One vector is turned by the same rotation once a tick. Each row is the vector after some number of ticks, and that number follows the row.
The counts run from 0 to 744.
-7 -17 -14 26 -3 19 -17 3 -42 -14 9 -23 23 5 -28 16 -29 -15 -4 13 29 12
 19 -16 20 10 -1 23 -27 3 3 -53 9 -13 -1 14 -46 2 -8 6 -17 29 26 -12 -25
 11 30 9 16 7 -24 -8 14 -52 -6 13 -9 25 -9 -13 -1 -1 -9 35 22 -11 -1 31
 -21 18 35 -2 -25 9 33 -6 5
465
-25 -29 26 45 5 14 -13 -25 -24 -36 14 2 17 -5 -11 -9 11 -10 -7 11 21 -11
 -4 -32 -17 13 -9 -4 2 -32 -4 -31 7 0 -24 38 -39 -10 -2 -21 -47 12 13 -7
 -8 21 3 -2 21 -10 -10 -17 12 -41 10 -4 -32 23 -9 6 7 -6 3 30 -1 8 20 28
 -31 32 25 -25 -27 3 35 12 -3
217
-19 -19 21 25 -10 -7 -12 4 -20 -22 23 -3 25 -15 -4 -1 7 -15 -6 5 42 24
 -2 -12 7 18 -23 15 -6 -16 6 -33 2 -28 14 39 -38 -9 -12 -21 -46 22 0 -1
 17 -8 0 4 11 -9 -2 8 18 -37 18 9 -15 21 0 11 -11 -9 -9 40 -25 -6 25 31
 -39 57 22 -18 -43 7 31 13 -9
713
-17 -25 9 -2 -8 8 5 -26 -6 -33 15 -27 14 4 1 -8 12 -17 -18 16 31 6 1 -35
 15 29 -4 11 -27 -1 -17 -44 17 -9 -17 40 -34 6 -6 -8 -30 16 4 -4 -3 11 9
 8 -18 19 -9 27 20 -33 10 -26 -49 20 1 26 -7 -9 6 50 -17 -15 7 30 -36 21
 27 -21 -34 -29 31 3 -3
99
-9 -8 -11 12 -5 -2 -21 -19 -39 -36 24 -46 -3 12 -25 -1 -12 -33 -21 -4 29
 -3 15 -20 21 29 -28 17 -11 -15 -1 -41 7 7 -24 44 -47 23 -5 26 -12 15 0
 -14 -20 28 2 -8 1 30 -10 8 4 -27 6 1 -20 -2 -9 -17 16 -26 -11 8 3 -25
 -2 31 -39 21 16 -2 -42 16 14 -10 -20
624
-17 -30 8 23 14 2 -4 -15 -25 -26 19 4 38 -16 4 -23 12 -18 -12 -7 37 18 9
 -33 1 34 2 23 -10 1 0 -34 17 -23 -4 45 -35 -9 -4 1 -46 13 -10 0 -2 8 26
 3 20 -12 -18 -16 20 -28 7 -17 -31 21 14 23 -10 -6 2 48 -15 9 17 17 -23
 41 32 11 -27 -8 21 17 -3
360
6 -25 0 -28 -3 8 16 -7 -26 -31 19 -23 13 5 -7 -8 5 -21 -16 -3 33 9 20
 -31 9 28 2 6 -13 -14 -35 -24 11 -11 -10 38 -75 4 -18 21 -23 17 1 -13 -7
 1 31 22 4 18 -17 13 12 -1 -3 -35 -23 23 -11 21 -37 -10 23 36 -5 -18 5
 14 -30 29 16 0 -49 15 19 5 -9
313
-29 -33 9 -5 5 6 -1 -21 -24 -18 20 -7 19 8 -18 -17 14 -14 -29 6 41 1 10
 -45 1 17 12 9 -9 -16 -22 -23 27 5 -17 35 -47 -2 -10 9 -29 12 8 -7 -10
 25 31 6 19 -1 -11 -4 22 -20 1 -23 -57 24 -11 13 -11 5 13 54 -19 -6 8 0
 -22 15 12 -11 -33 -15 29 20 -11
232
3 -42 -4 17 -16 19 -12 -35 -33 -44 5 -11 18 10 11 -20 12 -10 0 -9 0 -19
 3 -51 5 11 -7 12 -7 -7 -24 -46 5 -4 -11 42 -47 7 -6 -4 -33 7 -14 -8 -18
 23 -4 1 -2 29 -5 20 3 -18 11 -35 -32 12 -19 22 -6 -16 -16 31 6 -10 -4
 32 -39 24 16 -22 -22 -8 8 6 1
160
5 -41 19 11 9 4 0 -20 -11 -31 12 -18 19 12 9 -10 38 1 -9 12 6 5 15 -46
 -17 20 -3 -2 11 -6 -38 -44 12 -19 -19 50 -32 5 0 -8 -32 3 2 -13 -21 -5
 -3 -1 22 26 -6 25 10 -24 17 -29 -39 4 -11 45 4 -18 -8 38 -1 -12 -16 30
 -32 20 17 -14 -32 -6 22 -2 -12
381
27 -18 -11 16 -16 9 -13 -23 -15 -31 17 -33 16 15 0 -6 8 -17 -9 8 16 19 7
 -17 18 10 -29 12 9 -16 -23 -36 11 2 -1 44 -44 11 -13 -18 -32 3 4 -12
 -13 -1 -7 18 9 31 -4 24 -3 -17 14 -9 -24 6 -17 4 -18 -28 -9 22 -14 -37
 -6 29 -56 34 5 -30 -47 -4 4 23 -17
329
-13 -5 23 18 31 -4 -1 -20 -17 -22 36 -19 11 14 -24 7 26 -6 -23 28 24 12
 21 -18 -5 20 -4 10 18 -30 -13 -33 2 9 -35 42 -27 0 -7 -16 -35 6 25 -6
 -11 13 -3 5 26 -4 7 -16 2 -25 19 -5 -47 26 -1 6 6 -22 -2 29 -11 -3 -9
 25 -36 37 7 -26 -48 9 31 17 -35
560
-9 -37 2 -4 -8 7 7 -15 -14 -33 22 -25 3 24 -2 -15 12 -24 -22 1 34 1 28
 -43 21 19 0 33 14 -9 -31 -34 -2 14 -13 34 -55 5 -11 -7 -19 9 -3 7 -1 16
 10 3 2 21 -12 15 7 -3 11 -32 -45 23 -41 13 -1 -6 4 25 0 -31 -13 37 -40
 30 18 15 -27 6 12 22 -24
247
0 -34 17 13 21 -3 -11 -2 -38 -28 26 -9 31 -19 -13 24 3 8 -5 10 25 25 18
 -29 -18 6 5 3 -14 2 -17 -47 -12 -20 -3 44 -37 9 -4 25 -27 32 18 8 -2
 -15 28 6 13 -1 -11 -5 13 -42 -1 5 2 28 1 16 -14 0 -6 49 -4 1 28 26 -12
 38 29 -11 -19 34 28 7 12
372
-8 -34 0 34 -4 20 -9 -13 -32 -29 -1 -9 22 0 -5 -20 -27 -11 7 -24 23 -28
 10 -24 -8 11 -27 8 10 -20 -12 -13 0 -5 -12 33 -75 0 6 1 -28 27 0 -24
 -25 3 -7 13 8 38 -23 -3 -9 -20 3 -3 -19 20 -27 0 -14 -21 1 20 6 -11 25
 18 -50 28 20 -22 -31 15 9 7 -2
732
-11 -50 14 16 2 -10 -21 16 -40 -13 13 1 27 -11 -12 23 -3 8 -4 -1 24 24
 13 -34 -12 -13 -7 8 6 10 -3 -44 -16 -21 19 28 -47 6 0 10 -29 39 12 -18
 -9 -14 -2 -2 28 4 -12 15 17 -43 6 12 2 21 -28 22 -8 15 -11 50 1 -13 11
 30 -18 36 33 -5 -27 33 26 -1 22
592
-14 -27 18 20 14 0 -1 -16 -24 -30 16 -10 36 -12 -4 -7 30 1 -8 15 21 26
 10 -31 -24 24 9 -7 -14 -20 -25 -25 24 -20 -20 50 -35 3 -11 9 -30 17 6 3
 -3 -9 33 4 10 -3 -12 -8 23 -40 4 -3 -31 24 14 23 -9 -9 13 47 -20 -2 27
 10 -26 29 20 -17 -29 9 34 15 -3
151
-9 -45 -5 11 -5 6 -2 8 -45 -20 -6 -15 29 2 2 -17 -19 -8 -7 -21 30 4 22
 -33 13 11 -14 23 3 8 -5 -38 6 -18 9 21 -78 -4 4 23 -25 30 -15 -22 -19
 -9 6 12 22 46 -30 12 14 -22 -6 -5 -10 8 -36 3 -20 -4 1 35 0 -16 7 12
 -32 17 28 13 -37 21 7 -1 6
302
8 -32 -9 21 -25 7 -10 -21 -35 -44 -1 -21 19 1 13 -20 16 -11 -1 -16 7 2
 -3 -34 3 12 -17 0 -15 -8 -25 -43 18 -13 1 44 -60 10 -12 7 -31 22 -12
 -13 -15 8 2 9 6 41 -7 30 3 -22 1 -13 -17 -3 -10 20 -18 -21 -10 28 -8
 -24 4 15 -51 27 9 -25 -35 1 1 6 3
671
-6 -12 6 35 3 14 -15 -9 -21 -35 15 -33 -2 -3 -20 6 -34 -27 -15 3 31 0 6
 -2 12 26 -17 13 5 -17 3 -37 -8 14 -23 32 -56 4 -8 -8 -27 12 11 -10 -16
 12 -11 13 -5 23 -30 -5 13 -35 13 -3 -28 15 -11 -36 -9 -12 10 10 2 -11
 22 29 -33 33 33 -18 -51 13 21 8 -1
558
-2 -48 -3 10 7 5 -11 -33 -21 -25 21 -15 21 9 -21 -17 6 -16 -20 18 27 -11
 21 -60 3 14 -7 23 20 -15 -21 -16 6 8 -37 52 -37 18 13 6 -18 16 6 -5 -11
 15 -3 -3 26 -2 -15 -3 -3 -16 -1 -14 -26 7 -11 21 13 -5 2 53 -2 -18 18
 28 -30 14 15 -4 0 1 6 20 -16
744
-4 -28 -9 2 -3 22 -7 2 -43 -12 1 -31 2 4 -31 1 -32 -16 -14 10 21 6 24
 -21 12 7 -13 12 3 -7 -16 -28 6 7 -15 14 -73 13 -7 18 -18 24 18 -29 -29
 10 16 25 32 32 -26 1 6 -30 -9 2 -26 12 -35 -23 -19 -5 16 37 5 -18 7 9
 -36 11 23 -12 -43 14 19 10 -2
169
-20 -7 -1 -7 20 -1 -12 5 -39 -7 26 -13 22 10 -47 15 -28 -7 -9 7 34 7 32
 -11 16 18 -10 16 -3 18 9 -35 -4 -25 -10 20 -41 6 1 16 -22 34 26 -32 -28
 9 6 11 28 5 -4 1 -16 -33 5 0 -18 30 -9 12 -5 -23 -14 42 12 5 -10 13 -25
 28 21 -11 -56 19 24 -12 -10
117
-24 -17 13 11 9 4 -1 -7 -35 -24 13 -12 20 14 -25 -14 14 -12 -10 -10 36
 10 17 -21 3 12 -1 4 16 -9 -4 -21 25 11 -7 34 -53 -16 -18 -2 -47 17 3 -4
 4 18 24 8 34 13 0 -20 -1 -11 4 2 -53 37 -14 -6 -14 -19 2 22 -31 -4 6 -4
 -39 47 3 -8 -41 9 18 26 -28
63
-13 -25 1 10 4 8 16 -10 -10 -25 29 -26 11 -3 3 -25 -11 -37 -17 6 46 5 24
 -15 17 48 -12 27 7 -9 -8 -19 3 -18 -13 32 -55 -7 1 -9 -29 6 -7 -6 -10
 -12 1 12 6 16 -28 11 10 -7 13 -37 -34 11 -12 4 -14 -22 16 33 -6 -5 7 33
 -31 30 30 10 -49 -2 21 6 -21
482
7 -43 5 28 -1 14 -15 -9 -26 -26 8 -11 35 -5 -14 5 1 13 5 18 19 23 3 -32
 -7 1 -7 -2 -8 -1 -12 -49 10 -15 -2 27 -33 8 1 -12 -29 28 30 -13 -16 -13
 18 11 17 10 -7 5 14 -60 4 15 -16 29 1 23 4 -3 -9 52 3 -8 27 27 -31 25
 25 -36 -16 12 35 18 11
673
-11 -22 11 27 0 -5 -13 -1 -39 -30 20 -30 17 0 5 -7 6 -22 -11 -17 16 8 4
 -8 11 23 -20 26 -2 4 5 -57 -17 -16 10 43 -50 1 -13 11 -34 18 -30 -6 -7
 3 -13 -14 2 25 -14 19 9 -17 12 -19 -14 4 -13 -4 -10 -19 -27 -3 -7 -20
 -22 34 -28 38 25 14 -54 25 8 -17 -3
711
-7 -21 -1 5 3 5 -21 -7 -40 -33 11 -37 6 15 -42 19 -13 -3 3 4 26 -13 19
 -22 5 -2 -17 12 -6 -12 -16 -33 -9 9 -20 26 -53 15 -9 8 -8 25 31 -16 -30
 13 -5 4 4 26 -13 15 -8 -34 13 17 -19 33 -32 -9 5 -22 -15 14 14 -28 -3
 37 -49 26 21 -18 -34 31 19 -4 -12
102
-22 -53 29 34 11 -12 3 0 -13 -20 15 -6 25 -10 -1 -10 -1 -1 -14 6 38 5 10
 -31 -11 21 -10 19 23 0 -4 -18 -8 -3 -8 37 -38 -4 19 -21 -33 25 5 4 -6
 -22 -13 -11 10 13 -27 9 20 -28 16 -2 -24 29 -18 16 17 -3 3 32 -14 -13
 34 35 -33 29 38 -5 -19 12 26 24 -21
141
12 -45 3 21 16 -1 -22 -26 -28 -27 15 -7 39 5 -5 -4 2 16 -7 5 0 11 9 -46
 -4 15 8 10 7 17 -19 -41 -5 -5 -8 51 -22 23 6 2 -27 20 5 -6 -31 -1 8 3
 21 18 -10 9 -3 -39 10 -15 -15 25 -2 38 2 -11 -18 61 3 -9 16 27 -23 20
 22 -23 -12 -4 9 13 7
448
16 -25 -1 -5 -3 9 -4 -31 -25 -29 29 -14 15 24 -19 -15 33 -14 -21 14 11 7
 18 -44 5 10 -3 7 4 -10 -30 -38 14 8 -21 44 -39 13 -16 0 -33 4 5 -14 -16
 36 13 16 32 6 5 6 -4 -16 9 -35 -40 11 -10 28 -19 -11 -1 51 -1 -18 -22
 15 -34 27 -1 -24 -38 -12 12 14 -15
682
-3 -24 10 41 8 -19 -25 -9 -32 -38 25 -38 17 -6 -8 14 -5 -3 -5 -5 22 14 8
 -13 3 22 -15 20 4 6 1 -55 -35 0 -3 46 -26 18 0 5 -18 26 -2 6 -15 -6 -20
 -14 -6 18 -8 9 5 -36 19 9 -5 18 -2 -6 16 -21 -29 0 -3 -24 6 49 -28 37
 28 -4 -32 36 9 -6 1
490
16 -23 3 7 3 -4 -13 4 -29 -17 30 -17 23 -4 -17 23 27 0 -9 32 24 41 29
 -19 -9 1 -18 4 -5 -11 -22 -37 -2 -29 -7 37 -33 16 -14 7 -23 16 26 -17
 -5 -28 19 11 32 -1 5 9 17 -40 10 9 -2 3 -1 22 -7 -9 -13 48 -2 -20 -10
 26 -11 32 26 -13 -43 23 26 0 -5
29
-17 -26 8 20 19 4 -4 -30 -22 -43 13 -11 27 18 -17 -33 15 -3 0 -16 17 -13
 8 -38 0 29 1 9 12 -13 -16 -17 25 1 -20 50 -42 -3 2 -8 -34 9 -2 2 -18 20
 7 3 12 24 -1 -3 -13 -14 9 -20 -53 35 -3 28 8 -36 -5 27 -14 -5 14 11 -49
 35 2 -9 -25 0 15 12 -28
508
-6 -20 2 -24 8 1 5 7 -40 -35 21 -31 16 15 -26 15 2 -7 -12 2 30 5 36 -29
 -4 13 0 1 -25 -8 -27 -29 7 -2 -11 33 -67 6 -23 39 -17 22 15 -9 -14 11
 34 10 6 15 -11 3 3 -15 -6 -14 -19 30 -21 10 -26 -17 4 15 1 -14 -9 24
 -28 38 13 4 -44 38 19 -11 -12
312
-27 -28 15 15 39 -9 -20 -9 -35 -14 16 -1 35 -3 -45 1 -17 12 -6 2 28 11
 23 -20 -3 23 10 19 4 16 3 -25 10 -5 -14 34 -36 3 12 2 -25 33 25 -4 -25
 4 17 4 31 7 -13 -21 -10 -38 2 16 -30 45 0 15 11 -16 -13 52 -16 8 28 3
 -22 31 18 -13 -31 13 26 4 -11
285
-4 -11 -2 -4 19 -2 -16 3 -32 -29 9 -38 14 11 -39 30 -4 7 4 13 26 11 32
 -21 -2 3 -5 -2 -16 1 -17 -33 21 -5 -15 26 -49 3 -16 15 -2 17 41 -15 -15
 -10 16 17 11 35 -6 9 -2 -37 1 14 -18 40 -14 2 3 -38 -9 14 6 -13 -6 26
 -36 34 22 -21 -46 36 32 -2 -16
613
